In the data rows, zero lies at 4.5, halfway between 4 and 5.
Here are some numbered points:
(3, 5, 8, 4, 4, 3, 3, 6, 6, 5, 6, 4, 4, 3, 5, 6, 6, 3, 6) 0
(6, 5, 4, 6, 5, 5, 6, 4, 5, 6, 5, 4, 4, 6, 4, 2, 3, 5, 7) 1
(4, 8, 5, 5, 4, 8, 5, 6, 1, 3, 6, 4, 3, 4, 9, 6, 5, 4, 6) 2
(4, 1, 4, 5, 5, 3, 7, 4, 5, 7, 3, 6, 5, 6, 6, 4, 6, 3, 2) 3
(7, 4, 3, 6, 5, 7, 4, 6, 3, 2, 5, 8, 6, 4, 5, 5, 5, 5, 3) 4
(4, 3, 5, 5, 6, 1, 7, 6, 5, 6, 6, 4, 5, 7, 8, 6, 4, 6, 2) 5
(3, 5, 8, 4, 4, 3, 3, 5, 6, 4, 6, 4, 4, 3, 4, 5, 6, 3, 6) 6
(5, 6, 4, 2, 3, 1, 5, 5, 6, 7, 3, 6, 0, 6, 3, 5, 6, 4, 4) 7
(4, 5, 7, 4, 5, 6, 3, 6, 6, 5, 6, 5, 4, 3, 5, 6, 5, 4, 6) 8
(7, 4, 3, 7, 5, 8, 4, 6, 3, 3, 5, 7, 6, 4, 6, 5, 4, 5, 3) 9
(9, 3, 4, 4, 6, 6, 4, 5, 3, 6, 3, 3, 6, 5, 5, 4, 2, 6, 3) 10
(5, 3, 4, 4, 6, 6, 6, 4, 6, 4, 4, 2, 4, 4, 4, 2, 5, 6, 5) 11
(6, 4, 5, 4, 2, 8, 4, 3, 3, 5, 3, 9, 3, 5, 3, 3, 7, 4, 1) 12
(4, 1, 4, 5, 5, 3, 7, 3, 5, 7, 3, 6, 6, 6, 5, 3, 5, 3, 2) 13
(1, 6, 4, 6, 4, 3, 3, 4, 3, 6, 5, 4, 8, 3, 6, 4, 1, 3, 6) 14
(4, 2, 4, 0, 3, 2, 3, 3, 4, 4, 2, 5, 5, 6, 0, 4, 5, 8, 4) 15
(4, 3, 3, 4, 6, 3, 6, 4, 6, 5, 5, 4, 5, 6, 2, 3, 3, 8, 5) 16
(7, 6, 3, 3, 4, 5, 4, 6, 2, 7, 3, 4, 5, 6, 7, 5, 3, 6, 3) 17
(4, 8, 6, 5, 4, 8, 4, 7, 1, 2, 5, 4, 4, 4, 9, 6, 5, 4, 5) 18
(7, 4, 0, 3, 4, 5, 4, 3, 3, 5, 1, 7, 6, 5, 2, 4, 4, 8, 4) 19
(4, 7, 8, 4, 4, 7, 7, 6, 2, 5, 5, 4, 1, 4, 8, 3, 7, 3, 1) 20
(2, 4, 4, 5, 6, 4, 4, 5, 4, 6, 6, 3, 8, 5, 7, 5, 0, 5, 5) 21
New points follow, each followed by the numbers of its three nearest points above, smallest number first.
(3, 4, 3, 6, 6, 4, 3, 5, 3, 6, 6, 4, 8, 5, 7, 5, 0, 5, 5) 14 17 21
(3, 2, 3, 3, 6, 3, 6, 4, 6, 4, 5, 4, 5, 5, 2, 2, 3, 9, 5) 11 15 16
(5, 3, 4, 5, 5, 2, 6, 5, 5, 6, 5, 6, 5, 7, 8, 6, 4, 6, 1) 3 5 13
(4, 7, 7, 4, 3, 7, 7, 6, 2, 5, 5, 3, 1, 4, 7, 3, 7, 3, 2) 2 18 20
(4, 5, 4, 2, 3, 5, 5, 5, 4, 6, 3, 6, 3, 5, 4, 4, 6, 5, 5) 7 8 17
(1, 5, 4, 5, 4, 2, 3, 4, 4, 7, 4, 4, 8, 3, 6, 4, 2, 4, 7) 0 14 21
(5, 3, 5, 3, 6, 6, 5, 4, 7, 4, 4, 3, 4, 4, 3, 3, 5, 7, 5) 1 11 16
(4, 2, 4, 0, 3, 2, 3, 2, 4, 4, 2, 6, 5, 6, 0, 4, 5, 8, 4) 15 16 19
(4, 4, 5, 3, 5, 6, 1, 4, 9, 9, 4, 7, 6, 4, 4, 4, 2, 6, 8) 1 8 16
(4, 5, 4, 5, 4, 8, 1, 4, 6, 3, 4, 7, 3, 5, 5, 7, 5, 4, 5) 4 8 9
